In the data rows, the value 128 means zero.
Here are some numbered points:
[101  98 107 148 152 143 118  84 105 111 114 129] 0
[153 142 169  95 118 132 160 116 129 113 186 112] 1
[131 144  92  79 108 161 115 132 133 147 148 140] 2
[102  94 136 120 159 150 102 115 118 104 141 117] 3
[ 79 116 159 201 162 110 119 119 142 123 108 123] 4
[179 217  91 117 112 117 124 166 109 191  75 110] 5
[101 126 178 104 165 148 111 100 109 115 172 109] 6
[124 116 103 152 122 109 114 135 124 109 101 162] 7
[119 119 133 145 144 134 116 141 125 123 139 130] 8
[125 124  99 105  94 113 121 122 133 142  93 128] 9
[137 109  87 175 129 113 157 132 122 122 115 166] 10
[148 151 101  92 104 127 110 108 129 168  95 116] 11
[120  97 147 114 108 169 148 116 111 104 125 121] 12
[129 127 109 109  85 110 140 105 135 132 104 123] 13
[111 105 123 105 112 133 108 115 116 108 122 134] 14
[107 104 132 165 133 132 115 119 139 112 136 130] 15
[105 109 130  99 139 168 112 111 112 107 147 111] 16
[163 155  88 111 131 129 104 161 138 191  81 111] 17
[104  92 129 139 128 131 123 144 133 113 107 139] 18
[108 118 142 158 138 112 121 114 133 131 117 121] 19
[138 125 122 102 107 129 118 112 119 135 116 127] 20
[114 114 104 102 139 125 103 116 132 123 102 141] 21
[107 103 127 111 135 149 102 111 120 104 126 126] 22
[121 125 143 172 126 115 176 126 160 107 123 171] 23
[181 143 105 126 121 114 135 120 172 129 134 118] 24
[118 123 172 162 119 120 191 131 151 116 185 134] 25
[110 102 139 106 156 153 102 112 123 109 148 119] 26
[102  95 122 111 116 127 115 122 115 102 114 124] 27
[123 146 104 112 118 143 110 106 132 155  94 128] 28
[171 174 103 124 109 126 121 140 117 174 113 110] 29
[107 118 122  96 136 164  96 113 114 121 123 128] 30
[103 103 186 129 171 123 131 133 143 112 160 127] 31
[138 142  79 205 124 101 113 174 136 130  97 153] 32
[115 124 187 145 165 122 163 129 157 117 192 118] 33
[103 149 137  85 129 163  97 110 135 115 142 112] 34
[108 107 175 164 168 120 137 124 159 112 166 120] 35
[123 121 186 120 143 136 140 116 130 135 180 113] 36
[120 102 125 177 134 110 117 130 134 119 116 144] 37
[141 143 119 116 122 122 112 131 117 150 108 117] 38
[174 148  98 118 113 102 125 140 125 164  95 143] 39
[110 110 120 105 119 148 108 125 139 122 122 121] 40
[106 107 100 135 115 150 102 111 111 110 107 116] 41
[149 141 129 100 116 136 147 130 103 141 152 130] 42
[131 104 129 138 140 118 118 127 128 121 124 131] 43
[106 109 154 158 121 117 118 144 151 115 108 156] 44
[159 108 112 124 104  90 127 131 119 118 101 140] 45
[137 140 125 186 139 112 111 145 135 127 124 144] 46
[109 128  97 144 134 105 112 156 143 110  95 172] 47
[105 113 191 155 177 125 134 134 152 105 161 115] 48
[141 140  82 215 122 105 115 180 121 138  90 149] 49
[112 110 179 113 170 132 120 126 137 104 164 118] 50
[161 170 101 105  98 124 109 109 131 179  97 109] 51
[185 182 100 150 109 103 124 188 109 210  87 117] 52
[105 107 140 184 155  96 120 124 152 107 128 141] 53
[112  88 144 125 142 142 128 162 148  99 122 118] 54
[104 105 147 168 140 119 132 149 138  90 114 167] 55
[119 100 109 141 128 108 118 132 129 110 114 156] 56
[124 112 121 105 128 137 115 117 116 115 127 138] 57
[116 113 163 103 134 113 125 121 147 112 167 115] 58
[120 115 149 110 127 172 124 137 110 109 202 104] 59
[105 110 117 187 149 121 107 118 139 113 109 155] 60
[113 133 157 124 115 120 139 122 173 101 146 124] 61
[ 96 114 123 129 122 131 107 127 129 125 103 145] 62
[129 123  99 129 131 119 132 128 139 117 131 128] 63
[104  97 132 103 134 131 107 115 119 103 130 112] 64
[174 183  82 121 120 156 123 116  99 183  95 125] 65
[174 141 102  93 103  91 144 151 136 172 126 139] 66
[146 115  67 164 135 115 179 117 129 120 120 161] 67
[144  98  91 169 118  98 116 145 115 126 100 150] 68
[109 108 136 146 146 118 131 128 129  99 134 152] 69
[128 130 108 175 134 119 136 131 116 108  86 143] 70
[197 221 103 123 109 112 170 139 111 206 111 110] 71
[122 124 127 204 165  93 130 160 144 123 126 181] 72
[137 122 139  90 103 157 160 107 130 112 151 110] 73
[112 107 109 114 120 122 109 119 132 104 114 117] 74
[117 118 129  91 147 160 118 119 128 136 132 121] 75
[129 101 131 156 127 119 132 119 125 106 130 141] 76
[148 133 183 124 146 117 212 141 141 123 188 108] 77
[157 129  93 121 106 110 109 127 118 153  93 133] 78
[121 109 160 105 153 132 116 120 131 104 171 118] 79
[108 137 102 102 100 165 109 114 106 121  94 133] 80
[189 209  83 136 111 122 122 164 106 200  86 109] 81
[144 146  99 201 110 109 117 187 141 122  91 150] 82
[154 163 151 126 136 119 172 140 133 148 151 115] 83
[ 96 113 152 103 125 164 116 135 138 106 127 122] 84
[123 114 143 116 150 150 121 127 139  97 159 110] 85
[139 170 113 131 134 114 166 134 142 170 115 132] 86
[109 117 168 122 139 152 110 146 120  72 159 118] 87
[110  96 126 141 123 130 126 114 123 108 131 135] 88
[122 113 125 118 105 135 143 114 118 110 134 118] 89
[120 136 116 209 129 121 128 166 144 121  88 170] 90
[103 112 109 100 135 115 104 117 137 121 104 119] 91
[127 134 115 110 110 150 130 112 123 129 108 123] 92
[100 113 112 181 125 117 116 146 145 107 107 160] 93
New points follow, each followed by the number of its nearest point above by angle.
[ 97 121 132 124 178 151 136 121 154 105 129 164] 69
[ 93 112 101 194 128 119 109 150 139 131 133 165] 93
[ 98 103 137 179 126 135 159 145 134  94 137 155] 55
[131 138 188 131 153 120 198 134 153 114 188 114] 77
[135 122 152 113 129 132 154 126 122 118 170 116] 1
[119 116 128 148 112 119 126 145 135  88 130 174] 55
[107 131 135 134 123 125 121 127 161 103 124 130] 61
[135 148 111 157 120 139 114 125 139 112  89 134] 70
[120 115 182 137 150 110 153 128 149 112 191 120] 33
[106 106 155 108 162 155 111 113 122 105 161 122] 26
[114  99 126 175 152  92 119 163 126 137 108 177] 72
[107 110 163 195 156 110 122 142 151 112 138 149] 53
[130 125 135 102 127 105 132 119 153 125 135 105] 58
[181 157 102 118 113 111 140 126 156 151 117 117] 24
[ 98 118 168  97 152 162 115  96 115 127 140 124] 6
[103 115 128  94 151 172 104 112 119 113 143 111] 16
[118 139 116 129 142 130 127 123 125 138 116 121] 28
[139 132 145 104 115 131 144 134 139 131 151 114] 1
[102 112 175 108 154 153 115 106 121 130 151 118] 6
[131 144 158  86 116 153 132 104 127 110 177 115] 1
[132 160 104 110 132 163  88  89 130 155 102 101] 28
[121 126 143 161 146 113 151 130 146 125 135 148] 23
[180 189 156 119 123 123 172 142 109 157 147 110] 83
[118 170  96 102  96 160 100 114 127 169 101 130] 28
[127 122 132 159 145 104 127 141 143 126 135 160] 72
[ 96 123 110 165 137 127 104 142 143 111  97 152] 93
[124 149 112 124 157 149 111 144 119 140 118 101] 17
[106 134 134 122  94 109 149 100 146 113  97 128] 13
[114 110 149  93 123 159 158  93 101 131 170  96] 73
[112 108 161 116 115 109 154 122 148 109 163 123] 58
[138 132 178 126 127 109 186 132 149 121 195 119] 77
[103 107 108 190 145 112 109 123 135 116 115 156] 60
[118 114 142 151 125 107 147 134 155 109 136 138] 23
[105 109 132 105 151 179 107 117 112 102 150 113] 16
[151 130  99 106  92 113 120 132 113 145 101 131] 78
[141 153 163 125 147 123 163 130 135 148 155 111] 83
[112 125 117 200 167 110 122 166 143 123 120 183] 72
[150  95 107 128 123 100 118 135 138 126 133 135] 45
[159 156 127 120 132 126 142 129 134 160 131 112] 71
[113 129 193 116 163 145 145 114 139 125 191 113] 36
[101  94 122 125 162 153 100 116 120 107 126 127] 3
[110 126 102 102 116 166 107 116 110 118 104 130] 80
[110 124 114  91 125 161  97 112 117 122 113 125] 30
[109 109 135 109 130 130 114 127 128 109 134 125] 64
[175 143 103 127  86 112 118 184 114 161  79 109] 52
[150 120 148 108 100 159 121 123 107 142 115 111] 20
[101 127 180 104 160 149 120 109 119 116 179 110] 6
[107 110 164 110 128 119 120 112 137 107 158 118] 58
[ 71 132 186 133 128 145 100 148 121 111 169 129] 87
[166 204 107 113  96 107 176 126 130 200  91 116] 71
[131 117 109 142 104 131 124 119 117 113 106 139] 7
[107 109 125 177 148 142 119 130 140 110 110 157] 60
[115 123 133 177 134 111 154 128 155 116 115 171] 23
[ 93 102 118 174 142 129 105 130 130 106 107 151] 60
[121 108 153 167 114 109 155 150 159 107 138 153] 23
[119 129 151  87 109 123 128 112 143 112 153 114] 58
[112 126 126  99  93 120 158 107 144 122 111 125] 13
[102 103 121 133 128 140 135 124 120 109 120 146] 88
[155 139 179  94 123 139 173 119 114 130 200 100] 1
[153 120  96 160 111 106 114 160 122 126  99 165] 68
[119 106 107 155 113  93 107 129 112 139  92 110] 68
[138 135 161 106 136 153 158 118 124 119 181 114] 1
[146 107 103 155 108  97 115 150 121 124  96 153] 68
[156 151 102 145 116 107 117 162 116 171  94 125] 52
[107 118 145 194 111 106 150 136 147 118 126 168] 23
[141 130 194 118 150 143 191 132 131 118 193 110] 77
[152 118 116 119 115 103 142 128 120 132 126 142] 45
[160 127  82 144 101  98 109 137 119 144  86 136] 78
[144 119 103 101  99 115 118 110 114 135 120 126] 20
[128 156 117 111 117 145 118 134 134 137 140 112] 2
[141 113 109 151 112 106 127 133 135 128 104 147] 68
[137 117 113 125 103  94 110 142 139 118 113 120] 45
[ 95 110 144 192 146 119 119 131 158 122 135 151] 53
[ 75 113 102 144 180 176 113 108 111 112 118 119] 0
[141 141 103 108 129 141 106 140 131 156 100 117] 17
[152 176 129 146 123 115 177 139 139 159 114 122] 86
[102 108 150 142 145  98 123 120 150 112 129 140] 53
[122 109  84 182 127  91 140 121 128 121 126 165] 10
[145 142 131 105 130 157 132 114 107 141 148 120] 42
[124 104 132 120 120 108 110 112 132 121 120 111] 74
[125 106 128 148 125 122 128 122 123 102 134 135] 76
[111 105 169 179 169 113 123 124 155 109 147 121] 35
[165 148  84 160  91  95  99 141 116 161  91 129] 78
[166 179 132  80 129 156 129  81 115 122 143 124] 42
[119 109 115 135 117 118 122 134 131 112 121 146] 56
[130 110 103 108 100 116 104 128 122 122 110 130] 9
[102 117 148 162 150 105 120 136 154 114 122 155] 53
[165 169 135 114 109 129 150 126 114 164 126 112] 71
[109 128 139  98 143 181 103 103 117 111 147 118] 16
[127 111 117 116 121 122 101 117 119 124 117 115] 74
[ 87 105 100 103 118 138 124 126  92 102 101 123] 27
[115 108 127 123 137 143 104 122 129 105 137 142] 22
[149 109 136 108 157 171 133 121  87 111 199  97] 59
[123 116  96 112 112 118 108 130 119 126  96 126] 9
[146 113 111 113 123 100 137 119 126 118 120 136] 45
[160 214  94 139 128 105 201 148 142 202  93 139] 86
[128 133 121 100 108 162 104 114  94 105  89 126] 80
[112 127 125 119 122 151 107 109 120 123 123 126] 30
[111 109  99 126 119 105 124 130 124 110  91 104] 74
[141 149 115 157  98 109 128 165 136 124 101 142] 82
[144 136 157 144 138 125 173 127 125 113 161 123] 77
[126 107 148 119 115 115 130 116 126 110 145 129] 58
[175 172 108 108  92 109 163 124 126 187  94 119] 71
[103 130  93 112 111 152 107 123 123 122 104 124] 80
[166 130  83 107 105 105 113 141 122 142  96 130] 78
[124 119 169 106 131 125 144 119 136 104 172 115] 58
[110 103 112 186 159 135 111 128 124  98 107 154] 60
[139 112 118 177 155 101 119 156 137 127 123 163] 72
[169 174 111 111  88 113 181 116 130 190  98 120] 71
[103  99 146 140 175 154 111 113 140 110 147 121] 3
[166 144  98 127 109 112 129 119 157 140 114 120] 24
[ 96 109 146 144 128 149 134 132 129  92 144 131] 87
[128 117  98 113 136 141 106 117 140 108 112 142] 21
[165 148  87 161 114 113 109 173 116 177  90 145] 52
[168 111 111 127 114  94 150 121 115 113 145 146] 45
[177 143 152  89 113 153 173 118 111 124 185 111] 1
[149 143 164  90 107 125 151 114 139 110 174 111] 1
[129 115 152 145 122 121 126 130 129 127 131 147] 44
[168 175 128  86  90 132 178 116 141 169 121 109] 71
[145 157 150 146 151 121 148 147 134 146 152 118] 83
[116 129 113 148 146 136 124 112 109  95 119 132] 0
[121 140 133  73 134 156 116 103 128 119 164 111] 34
[129 124 119 147 140 118 111 125 140 130 118 141] 60
[171 215 114 114  79  92 169 126 101 189 111 131] 71
[103  98 112 137 134 160 106 114 120 108 106 131] 41
[118  99 117 107 146 129 111 110 123 122 125 116] 64
[167 123 101 124 123  93 118 142 129 147  97 163] 39
[181 135  98 117 102 107 132 155 135 161  92 140] 39
[110 114 132  97 126 101 103 113 128 114 113 115] 91
[120 144  99 102  97 116 104 101 124 155 100  95] 11
[161 176 150 117 116 126 162 132 119 161 156 122] 83
[143 121 127 119 100 102 171 132 154 112 131 149] 23
[102 112 116 191 157 116 106 134 143 116 113 160] 60
[116 100 120 138 112 102 130 128 140 117 109 136] 56
[165 145 189 116 137 130 204 131 125 122 190 111] 77
[148 125 168  99 112 126 144 117 134 115 181 110] 1
[165 204 109  97  95 137 183 118 132 188 107 116] 71
[114 101 119 125 120 113 112 133 141 113 112 147] 56
[ 80 153 142 107 122 147  97  96 130 108 157 114] 34
[141 134  81 106 110 123 113 117 107 146 107 131] 78
[127 113 114 126 116 148 107 129 113 127 110 122] 41
[150 109 102 152 103  98 114 159 121 129  91 151] 68
[110 117 164 172 124 118 181 134 156 117 171 152] 25
[110 144 202 106 135 156 149 116 126 106 175 109] 36
[130 112 176 129 135 127 127 114 134 124 152 122] 36
[110 100 130 131 145 131 112 121 124 107 131 132] 3
[115  99 139 107 128 125 104 109 124 116 121 118] 64
[113 127 118  82 125 106 110 103 131 136 115 123] 91
[151 130 101 118 125 131 127 116 150 124 127 124] 24
[179 215 101 117 111 106 185 149 120 211 102 115] 71
[118 137 157  95 111 150 117  99 130 104 145 105] 34
